Rows swapped in pairs by one turn or mirror: which row each one swaps with
The rows were stretched afterwards, more along some directions than others.
Zez: [-0.90  0.89  1.99 -0.49  0.35  0.79 -0.77 -0.63 -0.46  0.51  2.81 -2.04
  2.03 -2.27 -1.32 -1.74 -1.90  2.90 -0.81 -0.23 -2.34  1.82 -1.59]
bon: [-3.59 -0.72 -0.54 -1.23  0.91  0.08 -1.06 -1.84 -0.08 -2.60  1.21  0.68
  2.26 -0.46  1.67  1.37 -0.59 -0.80  0.60 -0.39  2.14  0.71  0.46]
gulo: [ 0.58  1.18 -0.39  2.57 -1.44 -1.29 -0.06  0.39  0.29  2.58 -0.82  1.74
 -0.39 -1.05 -1.47  3.29 -0.61 -2.86  0.94 -1.26  0.67 -1.23  0.72]
vibi: [ 1.92  1.64 -0.44  2.60  1.17 -1.29  0.70 -1.34  1.49  1.70  0.24  0.70
  2.20 -1.85  0.28 -1.55 -1.57  2.34  0.09  0.76 -2.61 -1.01  1.63]
Tuvi: [-1.50 -3.19  2.45  0.30  0.95  1.01 -0.82  0.60  0.91  0.33 -1.56 -1.25
 -0.43  0.12  0.11 -2.02 -1.28  0.40  0.45  1.44 -1.55  2.54 -0.37]
Sivis: [-1.32  0.78  2.16 -2.39  1.13  2.11  0.15 -0.04  0.03 -1.38  2.15 -2.03
  3.06 -1.81  0.72  0.08 -2.81  3.29 -1.24 -0.02  0.60  1.23 -0.62]
Sim: [-0.52  1.82  0.66  1.70 -1.34 -1.36 -1.18  0.22 -0.60  3.40  1.32  1.46
  1.01  0.44 -3.86  1.98  0.63 -0.58  0.90  0.39 -1.16  0.40 -0.92]
Geta: [-3.79  2.50 -1.91  1.73 -1.11 -0.55  0.13 -0.28  0.63 -0.73  0.84  3.42
  1.55 -2.10 -0.60  4.20 -0.09 -3.58 -0.22 -3.59  1.68 -0.44  1.86]
Gabib: [-0.56  1.55  0.58  0.59 -0.53  0.05  1.05  1.31 -2.46  0.01 -2.04  3.52
  0.19  1.21 -1.20  4.19  0.03 -3.34  1.50 -1.51  1.62 -0.87 -0.06]
lotev: [ 0.15  1.21  1.77 -2.16  0.06 -0.26  1.00 -0.37 -1.07 -1.98 -1.05 -1.50
  2.08 -0.70  0.13  0.09 -1.35  1.49  0.72 -0.23  1.21  0.43 -0.24]
Bube: [-2.34  0.08  0.92 -0.77 -0.24  0.04  4.10 -0.32 -0.32  0.10 -0.04 -2.19
  0.60 -2.79 -0.42 -3.13 -1.29  2.65 -0.80  1.31 -2.50  0.81 -0.07]
Mut: [-1.26 -0.67  1.82  1.67  1.76 -0.07  0.18 -1.64  1.15  0.56 -0.43 -1.24
  3.80 -3.65 -1.15 -2.26 -2.96  1.66  0.65  2.11 -3.33  1.64  1.08]
Ran: [-0.12 -1.07  2.73  2.97  1.28  0.27 -0.88  1.67 -0.82 -0.87 -1.74 -0.87
 -0.20 -2.81 -0.65 -0.71 -0.39  0.02 -1.11 -0.20 -0.85  0.49 -1.17]
Kase: [-1.55  2.32  0.04 -1.02 -0.85 -0.39  0.83 -0.28 -0.80 -0.65  2.55  0.53
  2.83 -1.47 -0.83  2.89 -1.57 -0.56 -1.20 -1.88  3.71  0.46  0.24]
zed: [-2.65  0.20 -0.20  1.19 -0.84  1.20  1.26  1.59 -0.28 -0.90 -0.09  1.88
 -1.70  0.35  1.49  1.30 -1.97 -4.64  0.32 -4.25  1.23  0.38  0.30]
Tar: [ 1.15  2.82  0.59  1.75 -1.32 -0.05 -0.39  1.02  0.15  2.26  0.57  2.30
  0.59  1.18 -2.50  2.74  0.12 -2.22  0.19  0.43  0.73 -1.15 -0.46]
Tozor: [ 2.12  3.66  0.14  1.01 -0.21 -1.10  1.57  0.71 -0.82 -0.46 -0.76  0.71
  0.88 -0.40  0.43  0.87  0.12 -1.74 -0.14 -1.46  0.04 -1.39 -1.50]
kazip: [ 1.61  0.42  0.27  1.34  0.70 -2.58 -0.69 -0.37 -0.45  1.37 -2.35  0.59
  1.05 -0.23  0.00 -1.77 -0.61  0.63 -0.30  1.23 -4.07  0.03 -0.22]
git: [ 1.93  0.88  3.22  0.66 -1.05  1.11 -0.43  1.38 -0.64  0.17 -0.03 -1.43
 -0.07 -1.09 -2.58 -1.08 -0.82 -0.55  0.26 -1.52 -0.83  1.75 -2.24]
Lopog: [-1.45  1.99  1.39  1.28  1.31 -0.39  3.76  0.82 -2.92  0.03 -2.23  0.12
  3.10 -2.22  0.30 -0.84 -1.78  0.91  0.86 -2.30 -1.77  1.32 -1.91]
Lofa: [-3.03 -0.02 -1.57 -1.45 -0.90 -1.36 -0.86 -1.86 -1.68 -1.71 -0.51  1.68
  0.79 -0.38  1.02  0.57 -0.82 -0.56 -0.40 -1.74  1.27  0.23  0.69]
Nekeg: [ 1.44  1.12  1.30  1.37  0.86 -0.62 -0.44  0.64  0.99 -0.31 -0.66  0.53
  1.00  0.34  0.09  0.04 -0.93 -1.68  0.88 -0.07 -2.23 -0.13  0.75]
feb: [-1.34 -0.48  4.96  0.29  1.32  2.64  0.02  2.25  0.08  0.15  0.42 -2.23
  0.59 -3.42 -0.57 -2.54 -2.17  0.42 -0.35 -2.00 -0.60  2.92 -1.02]
mam: [-3.97  0.79  0.21 -0.90  0.26  0.66  1.66 -1.34 -0.49 -1.58 -2.25  0.03
  1.58 -1.54  0.85  2.17 -1.25 -0.53  0.35 -4.14  1.98  1.37  1.37]
naben: [-2.49  0.73 -1.18 -1.19 -0.37  0.56  3.65 -1.26  0.80 -2.10 -1.01 -0.27
 -0.05 -3.10  1.31 -1.08 -0.02  1.08  0.01 -1.95  0.08 -0.37  1.47]
mok: [-1.46  2.24 -1.78  2.82 -0.20 -2.99 -0.40 -2.73 -0.69  1.38 -0.09  1.03
  3.85 -0.51 -0.41  1.78 -0.35 -0.38  0.24  0.21  0.65 -0.77  0.50]
vaki: [-1.98  1.04 -0.03  1.25 -0.04 -0.41 -1.23 -0.03  0.12 -2.10  0.21  1.47
  0.71 -2.57  1.24  0.02 -1.15 -1.16 -0.46 -4.15  1.56  1.18  1.80]
dopif: [-3.37  0.08  1.87  1.51  0.23  1.53  3.60  0.76 -1.48 -1.25 -0.95 -1.53
  0.01 -3.41 -0.17 -2.22 -2.01 -1.24  0.55 -3.57 -0.01  0.78  0.45]
depu: [-0.85  1.03  0.91  1.04 -0.14 -0.03 -0.05  1.13  0.24  0.59  3.90 -1.04
  0.81 -3.01 -0.45 -0.71 -0.93  0.58 -0.47 -2.15  1.45  1.62 -0.42]
feke: [-2.48  1.29 -0.73  0.23 -3.52 -0.21  2.31  0.21 -1.39 -0.66 -2.03  4.36
 -2.97 -0.76 -0.94  0.98 -0.30 -4.10  0.52 -4.20  0.32 -0.68  1.38]
Vuvaf: [-1.12 -0.93  2.03  1.59  1.79 -0.27  0.70  0.49  0.54  0.14 -3.13 -0.17
  0.90 -0.74  1.02 -0.30 -0.96 -0.58 -0.04  1.13 -1.12  0.86  0.00]
rato: [ 1.59  1.26  1.24  3.09  1.41 -0.38  1.20 -0.09  0.21  1.88 -2.68  0.47
  1.21 -1.75 -0.40 -0.28 -1.54 -2.11  0.64 -1.82 -2.08  0.55 -0.45]
Losi: [-2.19  2.75  0.47  1.67  0.21 -1.13  0.62 -0.64  0.33  3.14  0.97  0.42
  2.95 -2.19 -2.61  2.11  1.01  0.04  0.58 -0.59  0.66 -0.25  1.48]
bilun: [-1.71  2.25  1.38  0.95  0.02 -0.32  3.59  0.66 -1.78  1.13 -0.96 -1.06
  2.44 -0.86 -0.92  0.84 -1.04  0.22  1.04 -1.64 -1.51  0.93 -1.77]
pok: [-1.89  0.33  0.57  0.31  0.44 -0.63 -1.50 -1.91 -0.45 -0.15  1.23  1.10
  2.47 -3.35 -0.80 -1.01 -2.10  0.03 -0.95 -0.97 -0.52  1.55  0.72]
Fodo: [-1.54 -0.20 -1.07  1.35  0.90 -1.59 -1.09 -2.36  0.63  0.65 -1.64  1.47
  2.21 -0.34  1.06  0.21  0.86 -0.02  1.56  0.30 -0.60  0.43 -0.65]
vasa: [ 2.33  1.87  2.65  1.87 -1.20  0.29  0.36  2.06 -1.91 -0.06 -2.34  1.09
 -0.42 -0.91 -2.58 -1.17 -0.64 -1.75  0.74 -2.72 -0.87  1.12 -1.44]
vog: [ 1.27  1.66 -0.72  1.96  0.07 -1.27  0.95 -2.19  1.12  2.49 -0.17 -0.04
  0.87 -2.44 -1.34 -1.02  0.45  0.09  0.08  0.51 -2.71 -0.19  0.83]
zesaf: [ 1.16  1.92 -1.13  1.73 -1.08 -1.11  3.50  1.15  0.31  1.11 -1.33  3.35
 -0.51 -1.81 -0.84  1.78 -0.92 -3.68  2.50 -3.02  0.31 -1.75  1.76]
nopi: [-2.76 -0.34  0.76 -1.13  0.33  1.00  1.12 -1.86  0.49 -1.25 -0.39 -3.27
  1.23 -3.38  1.52 -0.77 -2.07  3.39 -1.17 -0.52 -0.57  0.79  0.71]
dunu: [ 2.96  3.13 -0.41  1.75 -1.75 -1.36  1.03  1.08 -0.83  0.96 -0.21  1.46
 -1.09 -0.33 -0.12 -0.34  0.27 -1.24 -0.15 -2.22 -0.57 -1.10 -1.42]
naku: [ 0.29 -0.01  3.08 -1.52  2.16  2.40  1.20  0.45 -1.70 -2.66 -0.97 -1.73
  1.53 -2.12  1.50 -1.71 -2.63  2.11 -0.81 -0.48 -1.66  1.17 -1.41]
darot: [ 0.26 -0.17  2.72  2.97  0.75 -0.09  0.94  3.64 -0.31  1.52 -1.27  0.31
 -0.22 -2.61 -1.85  0.29 -0.19 -2.24  0.96 -2.72 -0.60  0.84 -0.32]
Sopa: [-1.65 -0.96  0.73  0.53  1.19 -0.99  2.86 -0.36 -0.93  1.24 -2.05  1.20
  1.08 -3.17  1.00 -2.32 -1.57  1.27  0.14  0.29 -4.08  0.96 -0.99]
gute: [ 0.23  1.98  0.26  0.70 -0.07 -0.15  0.56 -0.22  0.59 -1.34 -1.44  1.02
  0.99 -0.75  1.57  0.22 -2.10 -1.35  1.57 -4.27 -1.04  0.01  1.15]
pako: [ 1.44  1.79  2.04  3.39 -1.11 -1.19  1.08  1.17  0.63  3.32  0.84 -1.15
 -0.03 -1.01 -3.22 -2.18 -0.55  0.12  1.22  0.60 -1.85  0.78  0.71]
nos: [-2.28  1.79 -1.19 -1.22 -0.58 -0.91  1.91 -1.54  0.08  0.38  0.52  0.78
  1.93 -2.30 -0.42  3.08 -0.99  0.03  1.13 -3.20  1.13  0.29  2.92]
nalaz: [-2.56  0.27  0.88 -0.03 -0.23  1.57  0.89  0.63 -0.73 -3.32 -0.61  1.34
 -0.60 -1.26  2.15  1.46 -3.08 -4.14 -0.31 -4.41  3.42  0.32  0.97]
migo: [ 0.51  2.67  2.25  0.96  1.13  0.84 -0.06  0.37  0.75  1.17  2.79 -1.43
  2.61 -4.45 -1.22 -0.66 -1.83  0.66 -0.57 -2.57 -0.32  0.49  0.83]
leba: [-2.02 -0.57 -0.28  2.22 -1.16 -1.81 -1.63 -0.76 -0.71 -0.11  1.09  0.80
 -0.16 -0.73  0.45 -0.89 -1.14 -1.59  1.85 -1.67  2.11  0.54  1.63]
vizu: [-0.03  0.33  0.65  4.41  1.71 -2.46  0.25 -0.75  0.02  2.31 -1.88  1.15
  2.61 -1.99 -0.22 -2.08 -1.55 -0.40  1.51  0.93 -2.58  0.85  0.98]
mig: [ 2.45  0.73  2.24  0.82  1.01 -1.23 -3.07 -0.57  1.07 -0.30  0.24 -2.43
  3.39 -2.16 -0.41 -1.11 -1.85  3.17 -1.14  0.15 -1.53  1.40  0.39]
rozof: [ 0.53  1.68 -0.12  0.80 -3.03 -0.57  1.60  2.55 -0.46  0.99  1.18  2.92
 -2.26 -1.13 -2.55  1.84 -0.40 -4.22  0.25 -2.74  1.47 -0.74  0.37]
duga: [-1.07  0.79 -2.05  0.41 -0.86 -1.11 -1.66 -1.46  0.87  0.01  1.71  3.36
  1.28 -0.92 -0.25  2.95 -0.03  0.05  0.47 -1.63  3.46 -0.84  2.47]
Disi: [ 1.92 -0.23  1.65  3.58  1.57 -2.23 -2.08  1.09  1.32  1.39  0.29 -1.62
  0.46 -1.97  1.24 -3.59 -0.19  1.91 -0.21  0.43 -3.42  1.13 -0.13]
fubo: [ 1.48  0.75  3.00  2.39  0.62 -0.01  1.91  1.96  0.80  2.53 -0.52 -1.59
  0.17 -1.48 -1.71 -1.89 -0.68 -0.34  1.64  0.34 -3.29  1.49 -1.57]
Sukur: [-2.12  2.41 -0.38  2.30  0.22 -2.63  0.59 -1.13 -0.23  2.32 -1.12  2.37
  2.67 -1.58 -1.61  1.01 -0.14 -0.45 -0.31 -0.28 -2.58  0.25  1.42]
Ves: [-2.92  2.44  1.86  3.09 -0.36  0.72  2.56  2.40 -1.01  2.25 -0.51  1.68
 -0.01 -1.32 -1.18  1.27 -0.63 -4.23  0.90 -3.63  0.56  0.33 -0.33]
dufo: [-0.30 -1.00  2.38  0.34  0.08  1.49  0.69 -0.56  1.43 -0.24 -0.87 -0.08
  1.42 -1.74  0.48 -2.07 -3.14  1.14  0.23 -0.47 -0.73  1.98  1.19]
risez: [-1.90  2.22 -1.47  3.03 -0.93 -0.52  2.35  0.28  0.85  1.65 -0.64  4.35
  0.86 -0.30  0.95  2.75 -0.37 -3.39  0.09 -2.95  0.88 -0.57  0.81]
mot: [ 0.27  0.45  1.06 -1.01 -0.62 -1.14  1.47 -0.51 -1.20  0.31 -1.15 -1.16
  1.30 -0.68 -0.14 -1.42 -1.18  3.08  1.07  0.36 -0.54  0.82 -0.34]
zad: [ 2.64  2.58  2.28  1.61 -0.08 -1.00  1.25  0.00  0.64  1.97 -0.30 -1.72
  2.23 -0.87 -2.58 -1.50 -0.97  1.44 -1.33  2.35 -2.49  0.36 -0.25]
Bano: [-3.17  1.43  0.73 -0.46 -1.80  1.63  2.21  0.86 -0.50 -1.59  1.47 -0.26
 -1.12 -1.47 -0.26  0.84 -0.92 -2.52  1.09 -4.47  2.44  1.16 -0.21]
timos: [-2.44 -0.42  2.21  1.92  0.68  0.48  1.87  1.32 -2.59 -1.79 -1.39 -0.14
  1.00 -2.78 -0.02  0.97 -3.65 -1.46  1.01 -2.89  1.29  0.10  0.66]

Sopa pairs with feke
Kase pairs with zad
nopi pairs with gulo
rato pairs with mam
vasa pairs with Lopog
naben pairs with zesaf
dopif pairs with darot
migo pairs with Losi
depu pairs with pako
lotev pairs with Tozor
mot pairs with dunu
dufo pairs with risez
vizu pairs with vaki

